In the rows, 128 means zero.
One turn moves every row onto another: examples first, then more rows asked
K637: [108 125 151 126 130 104 137 116 101 135 164 125]
K464: [123 140 138 121 140 127 169 129  97 114 115 120]
K904: [137 141 133 132 122 129 159 132  92 111 106 133]
K488: [120 151 113 149 151 107 140 104  82 106 159 129]
K787: [143 141 137 124 120 132 150 125  92 114 111 144]
K610: [106 146 138 116 143 100 147 124  96 137 136 142]
K975: [108 147 140 132 132 108 139 106  98 139 168 124]
K527: [132 152 101 139 143 132 142 103  83 116 130 141]
K547: [131 147 127 129 122 131 164 128  97 103 111 127]
K42: [129 155 110 151 148 129 151 113  76 106 140 125]
K259: [103 129 143 120 138  99 139 122 106 134 159 121]
K299: [139 125 144 124 114 133 145 138 110 125 119 129]
K52: [134 122 126 146 113 118 132 122 125 114 166 116]
K915: [138 121 130 152 129 101 122 134 117 115 160 119]
K875: [136 146 105 146 137 134 128 107  92 101 142 148]
K813: [132 157 109 148 142 130 148 102  79 112 139 137]
K712: [136 117 125 145 122 109 119 126 122 111 160 119]
K867: [103 128 137 125 141  89 131 121 104 134 147 127]
K268: [140 112 128 147 115  98 129 139 111 113 139 119]
K611: [143 123 115 156 116 129 133 115 110  99 150 111]

K867 goes to K42
K875 goes to K268
Now find these:
K547 goes to K637
K299 goes to K610
K259 goes to K813

One turn moves every row onto another: examples first, then more rows asked
K104: [135 130 140 121 125  86 131  98 100 141 159 114 125 124 152 129 130 144
 131 139 131 128 117 119 123 142]
K893: [137 119 140 105 116 114 117  84 117 150 120 121 139 126 104 153 111 122
 147 166 113 143 140  98 105 117]
K501: [112 170 114 101 133  90 131 114 128 148 152 127 124 137 107 147 118 164
 113 129 123 131 128 121 122 140]
K651: [147 120 145 116 107 127 113 117  90 150 131 128 121 143 153 156 126 130
 134 142 124 152 124 136 107 120]
K669: [139 139 135 114 120  82 129  97  98 143 159 121 132 133 149 135 120 149
 136 137 125 120 100 122 121 132]
K371: [136 130 129 110 124  80 126  99  94 144 152 118 128 127 161 143 126 148
 130 137 129 129 105 120 123 129]
K742: [152  96 137  90 124 120  90 129 122 170 109 122 145 136 110 154 125 139
 109 123 118 137 124 122 111 136]
K643: [151 109 147 117 122 132 115 122  94 144 122 127 114 137 150 151 118 127
 122 140 131 144 134 127 122 116]
K98: [112 164 111 103 135  95 140 107 128 145 147 120 123 134 114 138 123 168
 122 121 127 135 126 127 126 133]
K242: [132 137 134 114 125  86 125 108  98 137 161 125 135 123 157 132 116 146
 125 146 130 126 108 112 116 139]
K388: [126 136 103  91 139 108 118 132 147 138 111 135 144 135  95 138 100 146
 125 119 109 133 112 107 110 122]
K805: [132 141 115  87 141 115 110 129 141 139 106 139 140 126  92 141 102 142
 124 120 105 132 119 102 105 118]
K902: [135 133 133 113 124  84 127 105 101 141 150 118 130 117 166 139 122 150
 132 138 137 131 115 116 123 137]
K818: [116 165 109  98 134  86 136 100 125 152 145 124 121 146 107 139 111 157
 114 120 111 127 130 112 118 134]
K496: [150 104 152 124 117 130 114 118  93 147 123 118 120 129 146 148 126 127
 133 139 124 144 129 132 111 127]
K273: [127 138 113  95 140 110 111 129 156 140 111 131 142 120  88 136 104 145
 130 124 109 126 127 114 116 132]
K532: [109 161 104  99 134  89 140 101 122 143 147 122 121 142 115 139 118 162
 116 124 119 136 121 119 122 126]
K317: [158  99 135  85 119 120  86 129 128 156 115 132 138 140 112 161 128 136
 113 127 130 145 132 118 106 128]
K428: [143 112 147 116 120 134 114 118  83 149 133 124 117 142 145 145 122 129
 116 142 122 146 129 130 111 118]
K549: [110 166 113 108 136  91 140 104 132 143 147 123 120 130 112 129 117 154
 123 130 116 133 132 118 124 141]
K672: [156 101 127  92 121 117  95 135 132 160 104 132 134 144 106 163 121 135
 108 125 127 147 123 119 114 131]
K125: [125 142 114  94 143 117 110 142 143 144 112 131 147 132  97 145 103 145
 134 121 101 121 123 118 109 121]
K791: [146 144 124 119 129  95 131 105 123 160 154 116 120 131 103 145 119 125
 157 140 125 150 136 123  79 129]
K512: [158 134 119 114 141  97 121  95 132 161 151 135 134 119  91 145 126 126
 157 135  99 137 120 120 102 134]
K66: [151  97 134  99 121 126  93 130 135 159 104 122 134 133 103 158 121 135
 117 126 123 142 141 126 112 137]
K50: [145 123 144 107 115  92 120  93 119 152 143 105 131 127 102 147 118 130
 146 159 146 142 134 109  89 122]
K529: [148 117 123 104 131 110 114  81 130 162 139 133 135 136  90 156 126 125
 139 147  95 137 147 109 120 128]
K911: [152 111 141 115 119 124 112 124  91 148 121 127 115 141 151 161 123 126
 128 139 125 147 122 131 116 114]
K642: [157  98 133  95 124 123 100 128 132 166 100 130 136 136 107 152 119 139
 106 122 123 144 125 119 121 139]
K47: [127 135 106  96 142 114 121 134 151 143 111 131 147 134 101 132 102 148
 133 113 106 128 121 115 115 127]

K672 goes to K911
K66 goes to K496
Now find these:
K125 goes to K742
K317 goes to K651
K50 goes to K791
K47 goes to K642

One turn moves every row onto another: examples first, then more rows asked
K353: [150 146 151 138 138 102 131 119 142 136 128 161 128 138 145 150 118 146
 116 142 124 149]
K338: [127 145 141 140 155 140 132 112 116 135 133 149 146 127 126 144 117 129
 104 151 133 134]
K989: [150 122 128 118 131 117 136 130 139 127 152 137 131 136 128 154 122 144
 173 107 117 148]
K57: [152 143 134 126 137  95 141 136 146 126 139 147 137 131 144 138 123 156
 153 122 124 153]
K272: [121 137 128 126 122 125 122 141 116 115 122 124 147 164 124 115 131 125
 125 121 159 137]
K591: [119  91 143 125 144 116 136 152 122 131 153 121 126 132 116 103 120 134
 125 138 127 118]
K939: [129 141 138 125 139  89 129 144 134 138 134 141 134 118 145 149 130 160
 152 128 125 148]
K217: [121 105 151 126 131 113 148 157 112 129 131 112 116 142 115 114 128 123
 113 148 130 130]
K11: [119  97 143 119 136 119 148 146 111 135 140 113 113 137  98 130 131 121
 112 141 126 125]
K140: [144 143 137 119 135  94 121 123 136 151 117 143 120 126 135 168 141 139
 140 136 130 139]
K695: [118 131 127 123 124 128 112 134 120 122 121 127 144 164 120 118 134 120
 127 119 160 129]
K216: [140 140 138 144 153 149 145 117 121 118 149 147 153 135 130 128 104 133
 119 142 127 141]
K806: [139 132 132 122 136 100 137 141 140 126 149 144 139 126 138 143 123 157
 164 114 119 151]
K971: [123  99 150 130 135 115 141 159 118 129 138 114 121 140 124 101 122 129
 124 147 131 123]
K322: [143 149 137 125 138  86 133 135 140 138 124 147 131 124 143 152 134 153
 140 133 127 148]
K445: [142 129 136 139 151 160 125 103 119 133 143 143 141 139 124 143 110 118
 124 144 130 126]
K946: [122 131 126 124 124 130 113 137 119 120 124 124 144 165 123 114 131 121
 132 119 159 130]
K757: [119  90 147 124 137 119 131 151 125 131 146 123 125 137 117  97 121 128
 129 138 131 118]
K943: [160 130 146 129 134 122 117 100 143 143 131 156 116 148 133 165 122 125
 128 136 123 138]
K886: [130 147 140 143 155 139 142 119 119 125 139 150 152 128 130 134 112 136
 107 148 129 141]
K991: [147 132 136 141 152 159 137 110 121 123 150 142 148 141 127 133 104 124
 128 140 127 133]
K563: [133 135 140 138 153 151 123 104 116 139 135 146 140 133 123 148 117 118
 112 150 133 127]
K289: [120  88 140 115 137 123 142 140 118 132 149 122 118 137  93 125 130 122
 118 131 124 124]
K262: [167 129 144 136 136 122 133 113 150 124 149 158 130 150 143 139 107 140
 140 128 119 147]
K333: [163 130 129 121 134 113 137 126 149 124 148 142 132 140 139 142 122 145
 169 115 120 147]
K732: [116  86 143 116 135 123 129 142 130 131 148 131 124 139 102 106 127 122
 125 129 130 120]
K116: [151 121 129 115 128 121 128 123 131 139 139 129 118 139 126 171 130 131
 170 114 119 140]
K619: [158 142 148 139 139 110 138 121 147 125 141 161 134 143 149 138 110 148
 128 134 121 152]
K515: [150 140 150 133 136 108 121 110 140 144 123 158 119 141 138 163 124 133
 114 144 125 142]
K79: [120 102 146 125 139 113 149 154 109 135 137 109 115 136 112 122 127 127
 113 148 127 125]
K996: [131 139 139 123 135  93 121 137 126 150 122 133 121 120 141 166 136 147
 149 135 127 139]
K854: [118 138 128 124 122 124 121 139 117 117 120 124 146 163 119 118 134 124
 122 121 158 136]
K727: [124 134 127 127 123 128 119 139 117 116 123 121 146 166 126 112 130 124
 131 120 159 133]
K145: [168 124 144 131 134 130 122 103 149 133 143 156 122 153 135 152 113 128
 140 128 120 140]
K112: [115  91 143 113 130 122 138 139 123 132 142 128 118 141  92 120 133 117
 115 130 129 128]
K427: [141 129 136 117 131 110 120 126 124 152 125 127 114 131 131 178 136 132
 157 129 124 135]
K831: [155 130 132 116 131 111 117 114 138 149 125 137 115 137 130 172 138 128
 154 127 126 133]
K581: [165 124 128 117 130 120 126 115 144 137 140 137 122 144 131 159 129 130
 168 117 123 137]
K855: [119 101 147 118 127 117 149 147 114 132 133 118 114 142  99 124 133 117
 110 139 129 133]
K303: [116 136 128 122 122 125 115 135 118 120 120 127 144 162 117 121 136 122
 122 119 160 133]
K309: [120 100 147 128 142 111 143 157 114 132 144 114 122 132 121 109 122 134
 121 148 128 121]
K412: [118  85 140 118 142 122 136 143 125 131 155 126 123 134 101 111 124 129
 125 130 125 119]

K289 goes to K412
K806 goes to K939
Now find these:
K971 goes to K217
K619 goes to K353
K333 goes to K57
K216 goes to K886
K303 goes to K695

One turn moves every row onto another: examples first, then more rows asked
K51: [134 131 105 136 132  98 128 158 124 120 145 116 134 120 109 119 123 133
 107 142 122 123 137 126 110]
K898: [111 123 147 151 140 147 133 126 139 158 118 134 124 144 146 128 112 134
 153 107 129 121 138 142 124]
K148: [151 123 150 114 120 124 134 132 146 113 125 150 112 133 131 115 140 144
 144 147 112 135 127 129 123]
K693: [135 150 127 129 136 133 153 159 141 123 105 147 123 139 123 124 108 140
 122 124 113 128 116 148 129]
K32: [120 119 123 148 132 106 118 130 127 148 123 116 157 130 126 133 115 113
 101 116 139 103 135 119 120]
K164: [121 124 122 123 118 114 113 105 106 143 135 112 130 132 106 142 136 130
 129 154 141 123 149 123 142]
K129: [118 125 133 123 110 122 113 112 125 136 127 114 120 138 101 145 125 121
 141 162 134 140 133 121 139]
K826: [114 124 141 145 143 140 129 120 143 158 111 138 136 139 152 133 114 135
 154 113 142 125 139 146 124]
K778: [121 123 128 109 160 145 123 113 135 117 106 108 124 118 117 148 117 138
 124 117 128 121 122 147 131]
K977: [152 138 125 114 128 128 147 105 116 137 106 126 122 104 133 120 133 126
 118 126 157 115 116 115 128]
K841: [172 133 109 128 143 119 125 131 135 140 128 121 133 104 137 134 127 147
 119 137 153 118 113 125 128]
K201: [120 116 127 143 120 131 122 123 132 136 138 133  83 152 144 131 107 155
 141 126 127 121 143 136 130]
K257: [119 123 138 142  96 125 133 120 143 133 137 126 138 144 128 115 128 111
 135 110 120 116 133  98 110]
K68: [137 131 110 136 134 124 142  94 107 141 135 131 116 108 145 126 138 139
 145 121 149 123 122 123 149]
K654: [119 137 107 129 123 123 133 140 123 129 132 107 138 154 108 158 118 150
 155 129 121 117 132 128 138]
K636: [124 122 133 112 150 157 122 112 134 126 113 109 123 124 110 142 115 136
 123 117 121 122 121 146 144]
K568: [153 105 120 143 151 114 136 126 119 139 135 124 130 109 152 123 127 145
 135 105 143 101 120 119 130]
K872: [104 129 142 127 124 126 148 120 124 131 115 119 139 121 102 116 125 105
 157 127 121 145 134 126 116]
K517: [144 124 136 141 145 104 150 129 118 133 111 135 104 107 149 114 131 129
 132 126 143 115 114 110 107]
K399: [144 147 113 143 152 115 144 137 115 142 128 134 111 109 141 129 138 144
 147 149 147 133 115 130 128]
K224: [121 126 139 144 110 104 141 123 122 138 134 133 139 139 133 112 145 120
 138 119 120 110 144 100 107]
K516: [127 153 121 130 137 125 156 149 139 117 103 154 131 137 134 128 116 137
 123 118 119 125 112 145 133]
K594: [128 125 124 127 129 154 110 118 150 121 151 127 117 115 134 109 131 123
  99 128 130 127 125 133 125]
K146: [150 132 152 119 117 127 135 131 152 120 116 149 107 133 121 114 126 139
 138 144 107 143 125 130 120]
K789: [121 144 102 143 132  96 137 137 113 133 131 120 138 146 120 152 130 152
 151 131 121 116 140 125 130]
K617: [132 120 128 131 127 153 108 116 153 126 145 124 116 121 126 116 119 125
  97 119 121 126 122 134 133]
K239: [115 120 129 146 126 122 125 155 135 140 120 116 147 140 119 132 101 106
 104 122 136 108 120 122 120]
K200: [122 112 123 133 116 129 123 125 125 132 137 137  88 149 151 127 109 153
 131 131 140 114 147 137 129]
K54: [116 141 133 123 131 106 144 113 118 129 107 119 144 111 100 122 138 112
 136 135 124 141 138 123 109]
K347: [124 118 104 143 122 104 126 161 133 113 149 116 121 131 111 124 101 135
 125 134 116 131 130 129 116]

K517 goes to K977
K200 goes to K516
K164 goes to K789
Now find these:
K239 goes to K257
K898 goes to K146

